In the rows, zero is written as 128.
The rows below come in pairs that one turn or mirror swaps. Which row does each named row swap with?
mepa: [185 156 140  94 124 118 106 105 106 115 138 121 113 118 151 101 112 160
 123 119 119 132  96 117 124 139 145]
mifol: [121 157  87 135 105  83 132 112 112 119 132 120 125 126 139 139 173 146
 101 130 133 104 116 143 112 149 108]
tulat: [ 74 111 141 146 130 131 102 100 119 110 105 124 135 157 120 142 137 113
  93 112 121 121 144 112 125 123 172]
kup: [ 98 144 148  94 131  78 138 171 147 139 116 163 110 110 150 112 161 127
  99 145 152 154 149 142 129 151 139]
domu: [133 145 149 115 152 175 120 163 163  98 116 112 113 105 167 127 121 141
 118 128 148 145 115 117 120 139 155]
gako: [115 115 121 125 139 132 101 119 135 175 142 104  97 157 127 100 129 120
 120 166 133 150 155 107 147 111 134]
zevo: [142 109 137 110 157 120 118 143 154 112 175 111 141 123 147 156 111  98
  96 107 128 113 137 129 106 133 171]
nule: [151 126 143 120 120 113 123 179 151 144 104 157 128 152 123 119 160 116
  99 125 153 155 139 104  85 132 120]
sipu: [141 115 105 117 154 130 110 148 153 145 119 119 109 131 145 132 110 143
  98  95 135 163 138 121  68 123 162]
tabo: [150 117 112 111 183  86 130 130 107 116 128 177 114 131 123 139  99 123
  86 136 151 110 116 125 120 132 178]
posu: [118 151 113 122 130 106 139  90 103 123 144 133  96 145 125 141 134 145
 113 204 154 107 132 129 156 144 131]
Vufof: [130 149 138 104 144 182 117 158 171  94 119 106 110 117 165 129 121 134
 115 141 145 140 115 123 124 136 154]
res: [129 136 155 105 126 154 121 145 186  80 111 123 116 130 150 151 116 121
 127 147 126 150 133 146 103 130 164]
kasa: [178 159 157 113 124 111 113 104 108 105 144 143 118 103 156 105 126 150
 141 144 122 118 104 128 147 129 137]
Fut: [128 114 100 118 161 137 116 150 156 140 115 127 111 129 147 140 110 135
 100 106 141 155 145 123  63 127 162]
vin: [118 156  84 137 118  81 118  95 115 124 133 132 113 137 120 147 150 115
 114 148 120 111 141 165 122 142 107]
Pofo: [185 146 125  97 131 123 106 104 111 123 135 115 116 120 144 110 101 156
 118 107 118 145 103 110 116 136 150]
vakis: [ 77 126 121 116 120 128 105 130 157 153 143 105 110 169 142 112 133 117
 133 169 131 149 144 125 128 117 132]
ket: [172 144 166 132 129 100 115 105 108  98 141 162 125  96 146 119 130 132
 146 151 121 118 117 127 151 128 138]
nuvi: [112 136 149 101 131  88 145 179 154 140 122 171 109 109 162 128 165 123
 110 141 144 140 150 151 122 150 149]
vof: [158 127 140 101 121 132 125 139 177 168 132 103 147 153 108 119 126 137
  89 159 144 139 133 140  96 146 143]
ves: [183 117 151 131 134  85 131 101 107 114 100 168 134 110 101 150 140 145
 107 155 135 127 138 124  96 142 151]
Beno: [135 155  97 125 159  94 104 103 109 118 145 126 105 136 107 134 112  82
  93 143 130 141 152 154 157 138 146]
neb: [135 133 132 136 157 144 131 165 129 118 128 112 118 103 157 129 151 168
  91 119 158 116  92 103 109 154 133]
razig: [163 139 170 131 118 111 116 111 114 103 136 162 127  95 155 121 126 126
 145 151 117 113 111 130 157 122 139]
Vovit: [ 78 127 121 114 118 126 103 131 161 145 143 101 115 171 140 112 138 110
 128 165 128 146 142 123 129 116 139]
Bilud: [165 129 195 120 134 113 144 135 112 125 133 140 135 111 124 133 148 123
  66 132 155 138 128  94 137 147 147]
las: [131 141 153  97 127 170 120 142 172  88 121 122 110 129 163 147 110 130
 137 146 134 151 124 137 110 135 170]
nufe: [131 156  79 135 113  80 125 106 116 123 143 120 106 139 130 143 155 116
 114 140 123 101 132 167 125 139 124]
sile: [123 101 162 162 140 113 117 131 122  98 134 174 136 102 140 154 142 104
 131 130 120 114 131 114 136 112 156]
mir: [183 120 152 139 136  83 131 104  99 131 106 164 132 108  99 139 147 143
 104 154 135 123 134 116 100 134 150]
gugo: [ 69 128 139 133 123 128 111  99 126 122  99 104 114 167 108 130 144 121
  88 123 117 134 140 113 129 132 176]
kek: [ 70 140 129 110 130 126 113 106 124 143  90 108 100 166 113 112 143 148
  91 141 137 150 132 121 129 138 171]
Depa: [128  98 167 165 135 118 107 126 132  93 127 166 138 113 132 147 129 105
 130 118 128 105 136 116 132 114 159]
mape: [ 65 144 146 110 127 124 116 104 124 124  88 115 115 167 115 112 138 140
  92 141 135 157 134 111 127 142 164]
nepud: [188 154 154 115 127 106 121 101 108 112 145 133 108 107 154 107 121 155
 126 133 123 130  97 113 144 137 139]
suser: [ 92 154 143  99 116  94 136 151 135 151  88 134  99 138 137 108 162 147
 104 159 148 166 145 146 128 155 144]
zufub: [112 109 162 161 134 113 101 123 121  94 121 166 145 117 134 155 133 103
 121 125 120 112 138 113 128 106 166]
Mimag: [132 134 132 126 166 150 130 173 131 117 124 104 114 105 152 128 157 157
 101 119 155 116 109  87 119 151 140]
fus: [171 142 120 100 139 135 104 115 133 126 129 114 119 127 147 118 106 152
  98  94 126 148 108 103  79 145 152]
mup: [167 124 159 114 101 105 128 114 141  97 100 162 136 119 118 163 129 141
 122 142 117 120 131 144  82 130 174]
maf: [127 143 140 107 143 177 120 166 170 101 117 104 107 123 161 137 121 137
 120 137 142 155 119 129 116 136 163]
Mamek: [151 133 153 104 102 130 121 129 164  79 100 151 131 124 133 159 132 138
 123 157 118 142 139 152  85 132 170]
fome: [115 149  98 137 119  95 137 122 111 127 124 111 133 121 144 143 178 160
  96 123 137  92 112 133 111 150 118]
Bovol: [119 150 110 123 132 106 144  94 109 122 135 144 105 133 125 152 131 154
 108 208 153 105 129 138 153 148 132]
Vudeg: [105 158  91 135 119  80 138 100 118 118 133 117 120 127 140 141 165 143
 103 129 123  98 124 143 116 156 115]
Mon: [ 78 111 123 106 146 110 120 157 156 129 135 124 145 168 129 130 144 105
 116 137 127 127 108 116  98 108 152]
kebo: [ 67 118 136 126 126 129 105 105 118 111  95 110 121 164 112 130 128 121
  94 122 123 130 140 117 126 130 181]
tibe: [149 133 192 111 108 108 154 134 113 125 131 154 131 118 151 144 152 160
  91 130 152 126 135  92 115 158 147]
tegok: [108 113  95 120 156 128 129 143 169 148 118 147 109 111 135 160 125 146
 100 165 145 150 155 151  81 126 151]
detu: [ 88 124 123 120 120 137  91 130 157 157 138 106 110 168 141 100 134 119
 128 159 127 147 150 120 129 115 137]
girus: [129 143 150 102 126 175 118 145 174  88 113 119 117 131 155 149 116 123
 128 143 133 151 120 143 116 132 163]
Benat: [121 110  98 132 162 118 130 146 170 152 115 146 110 121 133 159 114 141
  95 149 138 161 161 129  79 129 148]
magad: [114 154  80 127 116  83 118  99 109 125 139 129 104 141 121 145 137 115
 111 136 128 112 147 166 134 142 111]
sivev: [176 117 143 143 145  96 112 111  90 160 114 153 112 121  95 111 137 138
  97 159 143 137 153  99 125 123 147]
Veki: [108 136 109 122 143 106 147 110 133 130 133 151 106 123 136 153 136 152
 111 219 153 120 151 144 132 137 124]
kava: [114 112  86 119 164 119 129 154 164 145 113 145 116 116 144 153 117 133
 103 151 152 152 154 144  75 134 144]
Leri: [180 110 137 144 155  88 117 107 104 163 116 146 107 118  99 117 140 146
  98 162 134 133 154 101 114 136 149]
gekik: [144 146 119 125 125 107 146 112  79 110 133 160 102 162 136 144 155 133
  98 145 161  92 129  89 131 144 132]
nibur: [150 149 145 115 178 118 118 138 107 125 147 133 112 122 103 127 111  89
  75 128 142 145 144 106 162 145 150]
vub: [130 114 139 104 155 101 134 166 158 119 151 139 122 108 176 147 117 107
  98 103 141 113 151 143 104 138 159]
nuzit: [116 156 115 118 126 102 143  92  97 118 142 136  99 145 133 142 133 145
 108 200 151 105 127 124 156 147 129]
Zeraf: [187 107 146 140 146  87 123 112 100 145 113 161 121 106 100 128 140 141
  96 151 137 125 148 109 105 132 151]
Bar: [ 69 136 138 103 122 118 108 112 123 133  95 113 108 161 106 106 152 146
  86 151 138 155 132 132 130 142 162]
fumuz: [ 91 120 123 117 122 137  95 125 148 159 138 104 105 169 135 104 129 112
 127 165 127 153 155 120 136 118 140]
fofot: [111 135 151  98 134  83 144 179 151 139 119 167 110 115 162 130 162 120
 105 147 148 149 149 146 120 149 139]
rosi: [ 72 124 123 107 114 130 107 136 159 138 147 103 128 172 138 113 141 113
 132 157 125 138 133 124 118 116 140]
rapu: [122 155 115 119 120 113 143  92  86 112 147 138 101 148 131 144 136 146
 110 186 153  98 128 116 151 148 135]
Mak: [135 142 116 130 151 137 129 164 124 125 116 102 123 106 161 135 160 159
  96 117 158 108  97 100 113 156 134]
lef: [127 105 102 120 162 130 125 155 161 147 113 137 115 116 139 146 112 138
  89 122 146 160 153 123  69 129 152]
tifa: [170 133 171 143 133 116 115 121 117  96 136 158 126  88 152 127 130 123
 144 145 120 115 112 133 149 123 145]
Zate: [153 142 142 112 177 109 116 138 107 126 149 129 106 128 107 129 114  86
  72 131 149 138 145 112 164 140 152]
gab: [145 141 129 115 163 106 116 140 105 123 143 127  98 128 104 133 117  73
  74 135 141 138 148 130 167 146 148]
seve: [185 157 161 111 121 114 115 105 113 104 151 135 121 104 148 111 125 148
 143 151 121 126 102 122 139 131 140]
fer: [142 138 153  98 104 147 117 131 170  77 108 143 128 130 140 160 119 126
 128 149 124 148 131 153  96 129 167]
vugiv: [147 134 136 118 124 104 132  84 119 141 145 186 109 142 153 134  83 150
  92 149 140 119 160 140 112 140 159]
rup: [171 112 140 136 146 107 104  98  94 168 121 141 109 117  98 110 131 140
 107 155 136 134 158 101 128 133 133]
buben: [118 154 107 118 130 101 143  97 110 127 141 141 102 129 128 148 136 155
 110 210 152 111 135 139 149 146 125]

kek pairs with vin
maf pairs with ket
Vovit pairs with nuzit
suser pairs with Beno
tabo pairs with nule
vugiv pairs with vof
mir pairs with Fut
Mamek pairs with Pofo
ves pairs with sipu
Mak pairs with zufub
kup pairs with gab

The rows below come in pairs that one turn or mirror swaps. Which row does each named row swap with?
lut: [107 109 154 153 171 104 111 116 129  94 114 100 124 105 118 113  94 107
 110 148 120 139 174]
padaz: [115 115  68 148 165 133 108 125 154 119  90 127 120 161 106 120 116 137
 137 144 106 125 143]
vur: [124  92 123 142 111 121 131 140 101 135 101  90 136 137 166 144  99 150
 170 123 152 100 134]
baz: [121  66 122 118 135 100 114 136 142 130 114 132 132 119  97 158 107  98
 151 148 123 136 102]
Lof: [128 113 105 176 147 136 141 156 159  73 119 111 113 135 136 147 108 145
 145 141  98 159 138]
dod: [106  75 132 138 139 125  91 153 120 126 118  95 142 133 156 119  93 149
 161 146 160  93 133]
subi: [108 106 124 156 156 123 119 166 137 124 138  99 140 105  81 120 162 150
 144 133 141 169 137]
riki: [132 122 130 129 148  77 150 130 148 139 126  95 149  95 123 141  89 117
 136 168 131 167 108]
nasu: [134 150 136 124 135 123 108 161 126 129 179 125 111 121 106 116  89 162
 137 137 162 160 125]
pepiv: [142 135 150 149 165 104  95 151 122 155 137 115 117 106 111  98 120  90
 138 116 126 171 133]
lus: [158 111 122 189 125 154 120 143 127 116 171 117 118 103 115 100 122 141
 112 125 147 146 141]
fanu: [126  94 110 177 146 139 146 147 169  76 119 115 129 137 135 152 104 157
 147 132 103 149 135]
gafer: [139  79 137 132 127 120 105 138 154 147 147 106 136 133  97  92 108 122
 144 100  93 111 134]
Kegaz: [150 131 110 138 182 136 123 127  93 128 118 118 133 155 110 161  95 110
 115 143 147 104 157]
Dibo: [138 120  95 144 158 148 138 177  81 110 154  98 128 117 116 141  84 122
 134 144 143 159 161]
rinur: [166 131 167 142 143 113 133 157 133 114 144 131 131 107 123 111 116 182
 170 149 105 135 124]
tila: [126 127 150 143 161 130 130 108 115 127 128  93 181 113 172 138 129 136
 144 151 130 120 154]
Lev: [103 119 148 104 145 141 108 150 108 127  98 131 140 134 143 116  99  99
 131 117 137  95 126]
kegot: [116 120  97 121 156 140 143 149 123 146 124  76 162 109 128 111  89 156
 126 147 162 108 108]
veni: [116 129 155 130 128 119  92 133  71 157 123 130 142 110 105 100  97 134
 159 134 140 143 126]
kekun: [141 128 104 156 135 137 165 141 146 122 118 139 112  96 168 122  88 104
 139 147 122 172 142]
loti: [123 142 136 139 120 116 142 146 128 153 140 119 109 127 163 118  90 144
 138 176 127 181 165]
rugir: [113 123 108 126 159 132 134 112 164 142 108 131 129 135  86 128  95 125
 102 107 110 145 111]
fak: [165 121 115 169 144 144 137 119 125 142 121 142 148 121 115 108 106 118
 175 161 100 185 136]
retuf: [140  85  92 135 136 149 128 131 137 158 156 124 120 139  88 138  86 173
 162 133 129 107 142]
kogu: [168 112 121 148 127 157 124 128 162 126 115 131 128 162 112 126  82 151
 169 127 154 119 174]
lezop: [112 100 128 167 140 132 164 142 144  78  86 108 132 139 131 139 101 143
 136 116 131 168 141]
mar: [111 134 132 101 144 126 147 157 113 157 112 154 126 100 147 137 113 144
 133 131 107 110 113]
zubu: [116  97 126 172 193 110 128 162 154 166 122  98 152 110 131  97 101 155
 155 116 137 154 134]
gorid: [108 142 129 145 147 119 119  76 157 108 113 114 113 135 135 146  74 145
 128 130 124 144 152]
Nidu: [104  86 125 152 135 120  90 157 118 122 119  82 138 129 156 128 102 157
 160 130 162  99 141]
poze: [133 119  70 154 167 123 141 124 158 126  86 111 116 129 108 142 137 125
 121 133 120 132 128]
noren: [115 109 169 117 146 143 118 134 125 136 106 155 139 177 129 138 125 122
 120 158 120 125 150]
venem: [136 132 159 143 125  96 125 164 134 105 112 117 150  97 119 107 141 174
 155 133 131 142 140]
Rese: [123  97 135 155 149 157 168 119 125 107  95 139 144 126 116 132  84 130
 108 107 154 159 137]
dem: [158 114 152 154 160 141  89 135 157 131 118 120 111 159 105 108 100 133
 173 133 164 136 168]
Muluv: [111 125  94 143 142 138 125 155 126 130 134  97 171 107 145  98 112 166
 144 178 148 132 107]
guvir: [133  86 131 157 126 107 176 137 138 152 163 123  93 106 140 127 103 137
 134 148 121 119 141]
mav: [101 116 161 143 148 146 136 161 135 129 146  91 118 159 104 127 127  99
 119 113 146 123 144]
ranud: [119 135 144 133 139 132  80 127  78 139 111 135 142 134  92  92  88 137
 152 135 134 136 124]
vofof: [133 124 120 133 110 108 138 138 101 165 103  88 134 113 156 140 115 121
 162  97 123 130 128]
vemiz: [150 129 135 147 121 151 125 111 132 128 155  95 140 120 151 159  87 111
 149 168 114 105 126]
Dimid: [144 128 149 152 152 156  73 163 127 120 112 143  98 148 108 123  80 122
 135 160 151 134 138]
sos: [113 128 115 139 165 164 142 149 158 155 104 133 120 127 140 124  98 100
 133 133 167 172 163]
kifeb: [137 134 113 178 164 154 113 146 138 145 130 138 116 144 115 156 108 167
 139 108 127 112  96]
dozan: [175 111 144 139 160 155 131 128 118 154 164 161 131 123 113 120  71 121
 131 134 117 124 115]
fuz: [144 125  96 148 155 138 138 140 100 180 140  99 154  90 148 115 128 131
 124 138 153 130 138]
Zafa: [161 108 149 140 155 112 122 180 138 140 125 127 138 106 139 108  95 132
 169 178  83 150 135]
Vokud: [165  85 132 129 177 116 122 143 150 147 140 153 140 147 108 125 142 116
 161 137 116 137 161]
fopu: [158 119 122 164 147 156 142 114 127 138 123 155 140 135 100 126  96 111
 164 143 101 184 148]

subi pairs with retuf
fopu pairs with veni
rugir pairs with fuz
Rese pairs with vofof
Nidu pairs with fanu
lut pairs with vemiz
kegot pairs with poze

